Here are some numbered points:
[ 0.18  0.83  0.59 -1.14 -0.43  0.18 -0.09 -0.81  0.79  0.30 -0.26 -0.02
  0.53  0.19  1.30  0.00 -2.03  0.34 -0.22 -0.27  0.52  0.41  0.91  0.44
  0.40 -1.35 -0.60 -0.04 -0.77  0.86  1.47  0.31] 0
[ 0.16  0.22  0.09 -1.33  1.31 -0.55  0.18 -1.90  1.67 -0.19  1.27 -0.23
 -0.21  0.29 -1.22  0.49  2.42  0.32 -0.17 -0.33  0.24  0.44 -0.10 -0.51
  0.34  1.92 -0.36  1.34 -0.27 -0.86  0.41  0.15] 1
[-1.23 -0.75  0.66 -1.34  0.12  1.46  1.04  0.49  0.34 -2.24 -2.33 -1.18
  0.50  1.60  0.54  1.35  1.76 -0.33  0.42 -1.37 -0.86 -0.54  0.56 -0.09
 -0.27 -0.57  0.00 -1.22 -1.57  0.69 -0.42  0.61] 2
[-0.43  2.67  0.32  0.16  0.36  2.53  1.49 -1.29 -2.06 -1.29  0.60 -1.61
 -0.26 -0.39  0.56 -0.21  0.77  0.11 -0.56  1.22 -0.88  1.32 -2.26  1.12
  0.52  1.00  0.26  1.47 -0.09  0.36  0.60  0.88] 3
[ 1.03  0.54  0.39  1.49 -0.01 -0.50  0.69  0.15 -1.38 -0.33 -0.05  0.62
  0.51 -0.20  0.08 -0.36 -0.92  0.06  1.17 -0.14 -0.56  1.69 -1.61 -1.29
  0.32  0.77  0.39  0.77 -0.43 -0.45 -0.80 -0.06] 4
[ 0.07 -1.81  0.04 -0.35 -0.19  0.90 -0.60  1.64 -0.23  1.24 -4.03 -0.14
 -2.02  0.57 -0.82  0.86  0.37 -1.72 -0.37 -2.33  0.49  0.35 -0.90  0.32
 -0.86  0.40  0.37 -0.35 -1.50 -0.86 -0.29  0.70] 5
[ 1.99  3.50  0.64 -0.10  0.72 -0.57  0.74  0.61 -0.17  0.32 -0.66  0.52
 -0.03 -0.22 -1.52  0.73 -0.73 -0.53 -0.25 -1.81  0.50  0.34 -0.61  0.24
  0.61  1.51  1.58 -1.00 -1.04 -0.60  0.46  0.43] 6
[ 1.52  1.05 -0.05  0.55 -0.19 -0.09 -0.39 -0.26  0.02 -1.65  0.27 -0.01
  0.64  0.03 -0.95  0.25 -0.26 -0.50  0.39  0.54  0.32  1.25  0.97  0.88
 -0.20 -1.09  0.82  0.51 -0.45  1.20 -0.02  0.78] 7
[ 1.68 -0.60 -0.62 -2.38 -1.11  0.81 -2.09 -0.69 -0.45 -0.56  0.57 -0.55
  1.01  0.53  1.45 -0.73  1.44  0.58 -1.61 -0.48 -0.59 -3.17  1.85 -1.09
 -0.30  0.45 -0.23  0.51 -0.37  1.23  0.85 -1.10] 8
[ 1.59 -0.84  0.70 -0.42 -0.15 -0.22 -0.69 -0.20  0.08  0.38 -1.11  0.65
 -1.50  0.15  0.03  0.36 -0.64 -0.73  0.40  0.80  1.00  1.40  0.05 -0.77
 -1.66 -0.43 -0.33 -0.86 -0.06 -0.61 -1.09  0.47] 9
[-1.26 -2.86 -0.74  0.45 -1.10 -0.98 -1.02 -0.15  1.29  1.46  0.93  2.08
 -1.08  0.72 -0.46  0.61 -2.07 -0.53  0.67 -0.38  2.34 -0.69 -0.51  0.91
 -1.57 -1.95  1.05 -1.46 -0.09 -0.85 -0.41  0.53] 10
[-0.31  0.86  1.90  0.45  1.06  0.27 -0.26  0.56 -0.12 -1.15  0.38 -0.46
  0.26  0.17  1.50  0.26 -1.24  0.09  0.65 -0.52 -1.52  1.36 -0.44  1.17
 -0.15  0.27  1.92 -0.41  0.50 -0.20 -0.53 -1.02] 11
[-1.94  1.94 -0.32  0.16  0.91 -0.23 -0.58  0.87 -2.08  0.20  0.41 -1.02
  2.79 -0.14  0.32  0.87 -1.11  0.60 -0.94  0.66 -0.60  0.65  0.14 -0.10
  0.50  2.97  0.68  0.71  0.75  0.32  0.65 -1.29] 12
[ 0.43 -2.34 -0.31  0.19 -0.93 -0.71  0.20  0.12  1.43 -0.01 -1.23  0.14
 -0.71  0.09 -0.85 -0.34  1.06 -1.18  0.68 -0.68  1.30  1.62 -0.32  0.46
 -0.68 -2.00 -1.01 -0.39 -0.71 -1.01  0.18  1.15] 13
[ 0.34  0.93 -0.50  1.24 -0.34 -1.25 -0.95 -0.28 -0.86 -0.98  3.77  2.07
  2.04  0.36  1.03  0.29 -1.23  1.02  0.27  1.41  0.91  1.07 -0.62  0.94
  0.27 -0.32  0.28  0.51  0.90  0.31  0.38  0.41] 14
[-0.39 -0.57 -0.55  2.40 -1.49 -0.46  0.87 -0.67 -0.57  0.60  0.32  0.01
 -0.44 -0.07  1.71 -1.18 -0.32  1.23 -0.26 -0.04 -0.20  0.40 -0.56  0.21
 -1.48 -0.40  0.31  0.12  0.14 -0.10 -0.30 -0.27] 15
[ 0.02  0.19  0.30 -0.55  0.88  0.31  0.37 -0.87  0.37 -1.07  0.18 -0.52
  0.42  0.65 -2.63 -0.69  1.02  0.84 -0.67 -0.80 -0.73 -1.22  0.03 -1.23
  0.02 -1.07  0.35  0.80  1.23  0.09 -0.19 -0.35] 16
[-0.51 -0.67  0.99 -0.49 -0.39  0.52 -0.83  0.14 -0.26  1.32 -0.29 -1.18
 -1.24  0.14  1.63 -0.40  0.74  0.35 -0.42 -0.56  0.60  0.20  0.33  0.55
  0.63  0.76 -0.57 -1.27  0.12  1.30  0.36 -0.83] 17
[-0.69  0.54  0.98 -0.11 -0.28  0.26  2.04 -0.78  0.92 -2.53  1.61 -1.43
  1.03 -0.23 -1.67 -0.56  1.38 -0.85  0.25 -0.42 -0.03 -1.65  0.29 -0.91
  0.49  0.47  0.12  1.57  2.25  0.54  1.07  1.37] 18
[ 1.35  3.01  0.16  0.09  0.07 -0.64  2.08 -0.40  0.29 -1.03  0.27 -0.98
 -0.22 -2.45 -0.02 -1.63  0.94  1.41  1.61  1.26 -1.95  2.12 -0.70  0.45
  0.29  1.72 -1.08  1.59 -0.13 -0.24  0.16  1.18] 19
[-0.34  1.99 -0.17  1.23  1.74 -0.92 -0.38  0.61 -0.79 -0.63 -0.61  0.67
  0.35 -1.41 -1.53 -0.70  1.42  0.14 -0.43  0.45 -0.59  0.18  0.02  0.18
  0.76  0.68 -1.17 -1.07  0.54  0.01  0.60 -0.42] 20
[ 2.53  1.15  1.34 -0.64  0.23 -2.22  2.26 -1.11 -0.04  0.79 -2.20 -1.06
 -0.99 -0.41 -0.88 -0.01  2.03 -0.11 -0.48 -0.77  3.35  2.42 -0.41 -1.34
 -0.85 -0.61 -1.70 -0.04 -1.13  0.98 -0.37  1.14] 21
[-0.40 -0.51  1.15 -0.83  0.31  0.44 -0.49  0.51  0.03  0.74  1.07  0.10
 -0.57  1.37  0.39  0.03  0.77  0.54 -1.13 -0.05 -0.26 -0.97 -0.81  0.16
 -0.41 -0.04  0.02  0.94 -0.42 -0.17 -0.47 -0.44] 22
[-2.44  0.75 -0.87  1.19  0.47 -1.55 -0.31  1.14 -0.70 -2.22  1.36  0.10
  1.97 -0.33 -1.42 -0.67 -1.25  0.52  0.15  0.89 -0.60 -0.07  0.01 -0.49
  1.76  1.57  0.72 -0.71  1.24  0.71  0.77 -0.21] 23
[-0.05 -0.57  1.38  0.76  0.09  2.82 -0.31 -1.67 -0.54  0.31  0.10  0.70
  0.04  0.59  0.72 -0.10 -0.87  0.34 -0.69  0.99 -2.09  0.64 -0.35  2.20
 -0.88 -0.38 -0.10 -0.66  0.51  1.09  0.32 -1.74] 24
[ 0.71 -1.10  0.69  1.40 -0.74  1.60 -0.65  0.12  0.21  1.46 -1.77 -0.81
 -0.33  0.35  3.43 -0.08  0.42  0.64  0.33 -0.29 -0.24  0.31  0.02  0.20
 -1.10 -1.52 -0.45  0.95  0.60 -0.13 -0.04  0.40] 25
[-0.22 -0.13  0.86 -0.65 -0.06 -0.24  1.70 -0.18  1.28 -1.42  0.08 -0.12
 -0.47  0.96 -0.26 -0.72 -0.57  0.57 -0.41 -0.24  0.67  0.53  0.32  0.00
 -1.46 -0.93 -1.15 -2.25  0.34  1.11  0.55  0.46] 26
[ 0.25  1.28  0.70 -0.23 -1.96 -0.11  1.37 -0.09 -2.38 -0.20  0.75 -1.03
  0.86 -0.78  1.39 -1.29 -1.05  1.18 -0.05  1.08 -1.09 -0.36 -0.52  0.68
  1.89  1.13  1.26  0.40 -0.29  2.41 -0.96 -1.32] 27
[ 0.84 -0.93 -1.33  2.94 -0.97 -1.56  0.16 -0.37  0.47  0.03  0.58  1.39
  1.81 -0.64 -1.50 -0.09 -1.11 -0.78  0.79  0.75  1.80  4.31  0.79 -0.28
  0.14  0.36 -1.25 -0.96  1.85  1.54  0.20  1.26] 28
[-0.53 -1.75  0.04 -2.87  0.15 -0.30 -1.10 -2.15  2.22 -0.46  2.25  0.63
 -1.53  0.68  0.12  0.68  2.64 -0.29 -0.15 -1.84  0.58 -3.87 -0.28 -2.26
 -1.02 -1.81 -0.29  2.22 -0.16 -0.59  0.69  0.59] 29
[ 0.50  0.33 -0.38 -0.69  0.18 -1.24  0.00  1.16 -0.09  0.32 -1.52 -0.34
 -0.75  0.11 -0.93  0.30 -1.03 -0.17 -0.24  1.27  0.15  0.95 -0.65 -0.86
  0.90  0.32 -0.15 -4.18 -0.01 -1.69 -0.55  1.11] 30
[-0.30 -1.15  1.38 -0.11  0.28  0.06 -0.81  0.07 -0.82  2.06  1.12 -0.32
 -0.18  0.15 -0.41  1.08 -0.39  0.38 -0.44 -0.27  0.56 -2.16 -0.47  0.23
  0.61  1.07  0.03 -0.69  1.04  0.19 -0.49 -0.81] 31
[-0.64  1.67 -1.80  1.11  0.19 -1.40 -0.55 -0.46  0.36 -2.48  1.70  0.58
  0.25 -0.70 -2.21 -1.40 -2.34  0.26 -0.05  0.29  1.46  2.05 -1.48  0.46
  0.71 -0.32 -0.61 -0.17  2.11  0.14  0.97  1.87] 32
[ 0.80 -0.45  0.50 -0.14  0.64 -0.89 -1.17 -0.46  0.66  0.60  0.69  0.06
  0.31 -0.04  0.54 -0.85 -0.25 -0.19  1.33  0.01 -0.84  0.25  0.70  0.12
  1.53  1.32 -0.18  1.15 -0.01 -0.68  0.41  0.04] 33
[ 0.87  0.15 -0.15  0.24  0.04  1.52  0.90  1.07 -0.70 -0.58  0.46  0.79
  0.64  0.46  0.02 -0.41 -0.14 -0.67  0.96  0.04  0.03 -0.21  0.31 -0.08
  0.75 -0.08  1.07  0.42 -0.55 -0.31  0.28 -0.14] 34
[ 0.75  0.81 -0.45  0.38  0.29  1.96  0.05 -0.87 -1.16  0.08 -1.07  0.18
  0.63  0.04  1.84 -0.70 -1.89  0.85 -0.09  0.53 -0.28  0.02 -0.30  0.25
 -1.57  0.01  0.60 -0.32  0.53  0.42 -0.24 -0.87] 35
[-0.19  0.93  0.69 -0.01  0.81  0.51  1.07  0.63 -0.13  0.36 -1.71 -2.43
 -0.80 -0.89 -1.53 -0.64  0.25 -1.89  1.12 -0.78  0.01  0.75  0.19  0.73
 -0.97 -0.86 -0.65 -0.43 -1.22 -0.24 -0.43 -0.48] 36
[-0.54 -0.67  0.02 -0.34  0.17 -1.31  1.30  0.25 -0.52  0.50 -0.70 -0.69
 -0.08 -0.03 -1.17 -0.15 -0.35 -0.76  0.86 -0.72 -0.56  0.76 -0.79  0.57
  1.23  0.67  0.49 -1.43 -0.90 -1.38 -0.32  1.28] 37
[-0.29  1.10 -0.40 -0.96  0.47 -1.36  1.00  0.08 -0.39 -0.30  0.58  0.74
  0.13 -0.62 -0.65 -0.14 -0.04 -0.50 -0.52  0.46  0.08  1.05  0.30 -0.85
 -0.73  0.72  0.17  0.28  0.35 -0.29 -0.97 -0.24] 38
[ 0.38  0.93 -1.21  0.41  0.19 -0.82  0.61 -1.32  0.23 -1.11  1.75  0.70
  0.69 -0.23 -0.88 -0.24 -0.98  0.83  0.20 -1.08  1.00  2.70 -0.04 -0.09
  0.39 -0.65 -1.50  0.12  2.25  1.41  0.88  1.30] 39
[ 0.67 -2.80 -0.09  0.33 -0.67 -1.71 -1.60  0.78  0.97  1.47  1.92  2.00
 -1.42 -0.19  2.87  1.93 -1.38 -0.31 -0.02 -0.19  0.95  0.44 -0.15  1.38
 -0.73 -1.83  1.44 -2.25  0.29 -1.01 -0.95  2.01] 40
[ 0.60 -0.07  0.77 -0.28  0.68 -0.22  0.05  0.84 -0.07  0.31  0.00 -0.47
 -0.35  1.56 -0.73  0.03  0.45 -0.26  0.03 -0.22  0.16  0.02 -0.72  0.34
 -0.41  0.45  0.11  0.42 -1.31 -0.90 -0.36 -0.62] 41
[-2.91 -0.33 -2.79  3.57 -0.87 -0.22 -1.32  1.49 -0.36 -0.53  2.63 -0.52
  2.15  1.48  0.85 -0.37 -2.92 -0.38 -1.16  3.19 -0.41  0.63  2.29  1.34
  1.31  2.88  1.40 -0.50  2.96  2.46  1.05 -1.52] 42
[ 0.99  0.98  0.41 -0.34 -0.23  0.45  0.93 -0.57 -0.81  1.66 -2.57 -0.55
 -0.03 -0.54  1.00  1.31  0.94  0.05  0.81  1.11 -0.36  0.23  0.31  0.43
 -0.63  0.59 -0.48 -0.74 -0.85 -1.20 -0.40 -0.07] 43
[-0.75 -1.25 -0.87 -1.21 -0.48 -0.32 -0.70  0.06  0.50  0.50  0.29 -0.77
  1.26  1.90 -2.02  0.35  1.60 -1.33 -0.12 -0.21  0.40 -1.35  0.09 -2.68
 -0.12 -0.50 -0.83  1.16  0.59  0.04  0.80 -0.67] 44
[-0.52  0.83 -0.33  0.12  0.90  0.50  0.55  0.08 -0.71  0.18 -0.26 -0.82
 -0.08  0.25  1.06 -0.64  2.74  0.45 -1.11 -1.52 -1.69  0.29  0.07 -0.07
  0.96  0.01  0.30 -0.46 -0.82 -0.04 -0.80 -0.42] 45
[ 1.75  2.23  0.68 -1.20  1.41 -2.31  1.84 -2.16 -0.24 -0.23 -0.44  0.98
 -0.68 -0.88 -1.83  0.34  1.20  1.48  1.42 -0.72 -0.46 -1.05 -1.19  0.71
 -1.24  1.15  1.33  0.76 -1.30 -1.38  0.66  0.86] 46
[-0.05  0.36 -1.51  0.41  0.31 -1.81 -0.32  0.23  1.59 -0.27  0.24  0.70
 -0.38 -1.24 -0.37  0.96 -4.11 -0.31  0.32  1.53 -0.92  0.02 -0.60  1.03
  0.18  0.52  0.27 -0.48  0.40 -0.93 -1.00  0.82] 47
[-1.58 -1.28  0.03 -2.23  0.05  0.37 -3.14 -0.96  1.43 -0.63  0.13  2.25
  0.38  0.69 -0.41 -0.35 -0.44 -1.39 -1.04 -1.42 -0.30 -1.53 -0.05 -1.79
  0.72 -0.96  1.43  1.10  0.24  0.36  0.79 -0.20] 48
[-0.26  2.58  0.73 -0.86  0.83 -0.21  2.38 -0.48 -0.92 -1.30  0.37 -1.91
  0.84 -1.32 -0.61 -0.68  1.59 -1.34 -0.06 -0.04 -2.06 -0.42 -0.44 -0.67
  1.22  2.14 -0.45  1.11 -1.09 -0.78 -1.31 -0.41] 49
[ 1.09  2.13  0.40  0.57  0.42 -1.30  1.96 -0.84  0.64 -0.75 -0.60  0.14
  0.09 -2.55 -0.28  0.14 -0.02  0.41 -0.02 -0.99  0.02  1.53 -0.81 -0.37
  1.13  0.63 -0.90  0.58  0.10 -0.26 -0.42 -0.53] 50
[-1.78 -1.19 -0.40  1.90 -0.06 -0.31 -1.36  2.47 -1.15  1.40  1.95  0.81
 -0.56  0.19  0.24 -1.08 -2.19  1.55 -1.84  0.91 -0.31  0.69  0.39  1.44
  0.44 -0.47  1.59 -0.29  1.69  2.41  1.13 -1.16] 51
[ 0.81  0.32  0.36  0.28 -2.26  0.29  0.11 -0.91 -0.63  0.42 -0.62  0.20
  0.13  0.52  1.11 -0.03  0.17  0.49  0.20  0.71  0.40  1.28 -0.91  0.38
  0.12 -0.72  0.11 -1.38  0.23  0.40  0.28  1.11] 52
[-0.10  2.16  1.02 -0.31 -0.73 -1.32 -0.11 -0.83  0.02 -1.12  2.09 -1.00
  1.09 -0.19 -2.51 -0.50  0.76 -0.31 -0.46  1.01  0.03 -0.15 -0.30 -1.89
  0.01  0.78 -1.13  1.23  3.50  0.67  0.26  0.11] 53
[ 0.32  0.28  0.48 -1.49  0.13  0.22  1.00  1.01 -0.74  0.25 -1.07  0.26
  0.06 -0.83  1.32  0.08  1.12 -0.12 -0.44 -1.25 -0.03 -1.58  0.01 -0.14
  0.44  1.16  0.25 -0.63 -1.53  0.02 -0.07 -0.59] 54
[-1.22 -0.09 -0.58  0.68  0.61 -0.33 -0.53  0.07 -0.70 -0.02  1.07  0.11
 -0.56  0.35 -2.29 -1.03 -1.75  0.03 -1.24  0.99  0.21 -0.73 -0.21  0.29
  0.77  1.04  0.97 -0.85  1.46  0.10  0.02 -0.61] 55
[-1.69  0.15 -0.94  0.10  0.37 -0.36  0.02  0.21 -1.03  0.37  0.07 -0.57
 -0.07 -0.09 -0.88  0.37 -2.18  0.61 -0.79  0.61 -0.61  0.13  0.04  0.03
  0.64  1.60  0.01 -0.39 -0.30  0.03  0.32 -0.10] 56
[-0.37  1.18 -0.74 -0.66 -0.49 -0.99  0.34 -0.91  1.27 -0.18  1.31  1.07
  0.07  0.14 -0.27 -0.51 -0.73  0.55  0.22  0.78  1.09 -0.95 -0.63  0.08
 -0.13  0.40 -0.17  1.20  1.59  0.25 -0.34 -2.06] 57
[ 0.69  0.89 -1.21 -0.42  0.59  0.26  0.72 -0.10 -0.61 -1.06 -0.06 -0.85
  1.06 -0.68 -1.27  0.25 -0.08  0.47 -0.11 -0.06 -0.87 -1.57  0.51 -3.24
 -0.70  1.04 -0.75  0.10 -1.50 -0.42  0.40 -0.66] 58
[-0.12  0.45 -0.91 -0.30 -0.27  0.65  0.68 -0.49 -0.84 -0.76 -1.33 -0.11
 -0.10 -0.13  0.40 -0.32 -0.38  0.09  0.36 -0.31 -0.04 -0.21  0.60  1.54
 -0.32  0.05 -1.05 -0.47 -1.09 -0.47  0.09 -1.36] 59
[-0.34  1.71  0.90 -1.73  1.48 -1.80  1.42  0.28 -0.65 -0.02  1.04  0.10
  1.38 -0.81 -0.90  0.66 -0.02 -0.31 -0.44 -0.15 -1.52 -0.04  0.02  1.20
  1.11  1.18 -0.79  3.42  0.65  1.08  0.59  0.55] 60
Which two points above are nearest to each new point, looking only along the 6 directions in which the numbered points spread most? Their numbers follow each, smallest number first.
[-0.17 -0.62  0.03  1.24 -0.21 -0.15  0.30  0.83  0.50  0.50  0.89  2.33
  0.00 -0.34 -0.80  0.48 -1.48 -0.27 -0.66  0.28 -0.13 -0.04  0.16  0.60
 -1.18  0.53  0.76 -0.38 -0.47 -0.93 -0.23  0.28] 33 47
[ 0.62  0.69  1.13 -1.34  0.36  0.80 -0.90 -0.13  0.70  0.61 -0.78 -2.39
 -0.58  0.96  0.25 -0.11  1.38  0.27 -0.30  0.31 -0.70 -0.21 -0.27 -0.31
  0.38  0.03  0.52  0.92 -0.43  1.17 -0.18 -0.24] 45 54
[-1.04  0.89  0.20  1.69  0.40  0.06  1.11  0.19 -0.87  0.19 -0.78 -1.42
 -0.16 -2.26 -0.17  0.10  0.18 -0.22 -0.38 -0.17 -1.28  0.34  0.38 -0.45
  0.44  0.50  0.47 -0.31 -0.63 -0.24 -0.31 -0.57] 20 59
[ 2.08  0.58  0.49 -0.36  0.48  0.39 -0.85 -0.53  0.09  0.12  0.33  1.30
  0.10  0.69  0.81 -0.12 -0.45  0.21 -0.22  1.18 -0.48  0.81  0.57 -0.25
 -0.30  0.19 -0.03 -0.58 -0.46  0.83 -0.36  0.80] 0 15
[-0.76  0.40 -1.15  1.04 -0.11  1.71  0.38  1.84 -2.30 -0.25  0.50 -0.75
  1.66 -0.04 -0.51 -0.71 -0.42  1.15 -1.30  1.07 -1.25  0.44  0.23  0.20
  0.98  0.18 -0.26 -0.54  1.31  1.61  1.02 -1.28] 12 27
[-1.26 -0.49  0.60 -0.17  0.18  0.48 -0.25 -0.43  0.41 -0.17  0.14 -0.16
 -0.81 -0.08  1.16 -0.03 -0.20 -0.45  0.23  0.31 -0.64  0.15  0.65 -0.89
  0.29 -0.01  1.09  0.04 -0.81  0.07 -0.08 -0.01] 22 34
[-0.29 -0.04 -1.25 -1.35 -1.01  1.63 -0.46  0.20  0.68  0.27 -1.16  0.33
  0.47  0.29  1.54  0.77  1.14  0.06  0.08 -0.57 -0.41  0.11 -0.55 -0.36
 -0.62 -0.15 -0.29  0.60 -1.95 -0.08 -0.65 -0.15] 17 22
[-0.62  0.68 -0.31 -0.03 -0.78  0.69  0.31 -0.03 -0.77 -0.44  1.06  0.06
  0.45 -0.50  1.12 -0.10  1.43  0.06  0.07 -0.79 -0.32  0.88 -0.33 -0.67
 -0.05 -0.26 -0.10 -0.97 -0.36 -0.60 -0.14  0.24] 34 59
[ 0.59  0.80 -0.18  1.06  0.81 -0.42 -0.35  0.74 -0.01  0.36  0.16 -2.22
  0.18  1.74 -2.46 -0.43  2.15 -0.41 -0.28  0.37 -0.24 -2.71  0.86 -0.30
  1.24  0.19 -0.32 -0.36  0.92  0.02  0.32 -0.98] 16 58
[-0.45 -1.44  0.98 -1.52  0.24  0.36  1.17 -1.13 -0.49 -0.44  0.30 -0.55
 -0.21 -0.78  0.95  0.50  1.42 -1.27  0.86 -0.18  0.01 -1.21  0.04 -1.16
  1.28 -2.21  3.28  1.02  1.36  0.07  0.53 -0.71] 8 22
[ 0.71  1.15  0.35  0.29 -0.38 -1.22  0.24  0.06 -0.40 -0.36  0.66  0.37
 -0.93 -0.82  0.66  0.26 -0.83  0.65 -1.14  0.74  0.13  2.18  0.33  0.11
  0.69  1.58  0.49 -0.29  0.78  0.28 -0.86  1.85] 4 7
[-1.71  1.34  1.09  0.33  1.03  1.46  0.73 -1.05 -1.58  1.09 -1.09 -1.15
 -0.20 -0.51  1.32  0.11  1.75  1.19  0.27  1.20 -0.32 -0.22  1.03  1.07
  0.96  0.35  0.80  0.32 -1.55 -0.15 -1.63  1.35] 45 59
[ 0.21  0.49 -1.06  0.12  1.01 -0.14  0.34  0.95 -1.44  1.01 -2.03 -0.10
  0.31 -0.08 -0.48  0.14 -1.19 -0.88 -0.03  0.51 -0.87  0.48  0.28  0.94
  1.18  1.35 -0.19 -0.36 -0.55 -0.41 -0.27  0.85] 37 56
[-0.73 -0.45  1.51 -0.87 -0.71  2.62  0.47  1.22 -0.47  1.53 -0.28 -0.84
 -1.35  0.35  0.44  0.59 -0.53 -1.33 -0.25 -0.58 -0.68 -0.34  0.63 -0.44
 -0.63 -0.64 -0.88 -0.95 -0.39 -0.94 -0.90 -0.52] 2 17
[-0.92 -1.88 -0.76 -0.69 -0.34 -0.52 -1.52  2.34  0.78  1.06  0.28  1.35
 -0.61  0.67 -0.81  0.44 -1.46 -0.33 -1.08 -1.03 -0.20 -0.86  0.73  0.19
 -0.28 -0.64 -0.13 -0.46  0.78 -0.76 -0.03 -0.66] 31 48
[ 0.94 -0.14  0.64 -0.16 -0.67  1.64  1.71 -0.55  0.16 -0.30  0.04 -1.45
  1.21  0.22  0.99  0.42  0.56  0.22 -1.09  0.48 -2.43  0.90  0.02 -1.53
 -0.17  0.18 -0.70  1.09 -0.87  1.40  0.44 -0.50] 45 59
[-0.34 -1.14  0.36 -0.60 -0.35  2.07 -0.40  0.72 -0.64  0.55 -1.17 -1.09
 -1.52  0.38  1.53 -0.09  0.98  0.07 -0.50 -0.19 -1.94 -0.68 -0.84  0.50
 -0.15 -1.17 -0.02  0.68 -0.27  0.23 -0.59  0.02] 17 45
[-0.88 -0.08 -1.39 -1.38  1.04  0.30 -0.73 -0.73 -0.42  0.28  0.19 -0.43
  1.15  0.99 -0.59 -0.43  0.70  0.51 -2.48  0.34 -1.61 -2.22  0.43 -0.59
  0.10 -0.78  0.22  2.44  0.06  0.58  0.48 -1.81] 8 22
[ 0.35 -0.20 -1.44 -0.40 -0.09  0.78 -1.40  0.20  1.91 -0.62  1.06 -0.79
  2.79 -0.44  0.71 -0.11 -0.60  1.67 -0.07  1.13  0.67  1.54  0.02  0.18
 -0.62  0.29 -0.89 -0.62  0.53  0.87  0.75 -0.35] 0 7
[ 1.02  0.99  1.02 -0.88  0.34 -0.30 -0.14  1.55 -0.32 -1.43  0.72  0.04
  1.17  0.18 -1.56 -0.69 -1.30  0.39 -1.29  0.28  3.04  0.33 -0.47  0.24
  0.70  1.05 -2.08  1.01  0.29 -0.26  0.61  0.90] 7 38
[-0.41  0.54  0.23  0.06  0.03 -0.28  0.19 -0.72 -0.56  0.18 -0.41 -0.23
 -0.18  0.57  0.86  0.16 -0.18  0.32  0.22 -0.59  0.76 -0.76  0.51  0.76
  1.07  0.67  1.87  2.00  0.30 -0.52  0.28 -0.25] 33 34
[-1.51 -3.19 -0.66  0.18  0.18 -0.84 -2.35  1.86  2.08  1.94 -0.16  0.70
 -1.12  0.58 -0.28 -0.26 -0.88 -0.77  1.30 -0.92  1.06 -1.35  0.23  0.26
 -0.30 -0.91  1.69 -2.00 -0.95 -0.25  0.21 -1.16] 10 31
[-1.70 -2.11  0.08  0.70  0.23 -2.30 -1.45  1.03  0.24 -0.57  1.26  1.12
 -0.19  0.57 -1.70  0.43 -1.53 -0.50 -0.72  0.47 -0.07 -1.54 -0.70  0.37
  0.28  0.04  1.51 -1.62  1.60  0.57  0.81 -0.43] 31 55
[ 1.21  3.38  0.14  0.17 -1.21  0.71  1.94 -1.04 -1.32 -0.95  0.55 -0.35
  0.61 -1.20  3.50 -0.51  1.46  1.25 -0.44  2.20  0.17  3.22 -0.84 -0.28
  0.26 -0.18 -1.64 -0.70  0.24  1.13  0.44  0.66] 3 19
[ 0.50  1.31  0.60  0.00  0.46 -1.50  1.04  0.06 -0.49 -0.38 -1.18  0.82
 -0.87 -1.57  0.15 -1.86 -1.01 -1.67  0.97 -0.37 -0.48 -1.27 -0.29  0.96
  0.01  1.31  0.06 -0.69 -0.05 -1.88 -1.19  0.96] 6 37
[-0.52 -2.66  1.11 -0.45 -0.10  1.41 -1.05 -0.30  1.06 -0.07  0.85  0.48
 -0.66  0.66  1.38  0.31  1.12  1.01 -0.70 -1.30 -0.12 -1.87  0.60  0.39
 -0.10 -1.45  0.06  2.18  4.57  0.66 -0.15 -0.11] 8 48
[ 0.28 -1.14  2.51 -0.76 -0.49  2.05 -0.04  1.23 -0.82  0.49 -1.45 -1.45
 -1.51 -0.35  0.10  0.14  0.91  0.11 -1.13 -1.08 -1.75 -0.52 -0.02 -0.42
 -0.61 -1.48 -0.75 -0.01 -1.54 -0.45  0.08  1.40] 2 54
[-0.14  0.20  1.04 -1.79  0.35  0.76 -0.20  0.09  0.07  0.36 -0.46 -1.41
  0.02  0.00  0.48 -1.09  1.66 -1.15  0.00  0.02 -0.52 -0.64  0.56 -0.68
  0.51  0.00 -1.70  2.36 -0.51  0.63  0.18 -0.53] 16 45
[ 0.91  1.17  0.71 -0.83 -0.13  0.48  0.11 -1.15 -0.49 -0.33  1.47 -0.60
  1.01 -0.38  1.06 -0.90  1.07  1.43  0.08  0.10 -0.72  0.35 -0.07 -0.11
  0.24  1.62 -0.77  1.21 -0.52  0.66  0.52 -1.09] 3 27
[ 0.24  0.37  0.57 -0.02 -0.12  0.75 -0.67  0.78 -0.74  2.68 -0.86 -0.31
  0.76 -1.61  0.39  0.85 -0.37  0.25  1.35 -0.13 -2.18  0.54 -0.72  0.77
  0.03  0.27  1.03  1.50  0.53 -0.38  1.49  0.72] 11 34
[ 0.21 -5.31  0.38 -0.02 -0.19  1.36 -2.85  0.14  2.25  1.68 -2.01  2.27
 -0.98  0.75  1.61  0.46  1.53 -0.78  0.21 -2.05  0.43  0.19 -0.64  2.29
 -1.15 -2.44  0.39 -0.64  0.82  0.35 -0.82  0.20] 10 40
[ 0.20 -0.69 -0.01  3.50  0.44  1.56  1.89 -1.14 -0.51 -0.78 -1.34 -0.04
  0.10  0.54  0.04 -0.40  1.07 -1.10 -0.27 -0.11 -0.88  0.57 -0.12  1.12
  0.43 -0.97  0.83  0.19 -1.35 -0.07 -1.48 -0.28] 17 59
[-0.43 -1.82  0.68 -0.93 -0.46  1.67 -1.21 -1.61  0.52 -0.96  1.93 -0.93
  1.26 -0.60  1.65  0.49  1.65  0.84  0.72  1.15 -0.36 -1.40 -0.58 -0.85
  1.25 -0.89  1.23  2.05  0.99  1.90 -0.26 -0.86] 8 22
[ 0.71  0.10  1.22  0.03  0.71 -0.21 -1.04  0.74  0.78  0.13  1.05  0.45
  0.33  0.03  1.55  0.09  0.04  1.90 -0.61  0.33  1.12 -0.26 -1.48  1.40
  0.10  0.92  1.25  0.79 -0.21  0.11 -0.44 -0.18] 11 33
[-1.07 -2.22 -2.00  0.27  0.23 -0.19 -1.59  0.46 -0.52 -0.22  0.27  1.04
  0.03 -0.92 -1.23  0.02 -1.01  0.31 -0.24  0.59 -0.93 -1.96  0.02  0.62
 -0.60  0.01  1.25 -0.37 -0.66 -0.13  1.32 -0.04] 31 55
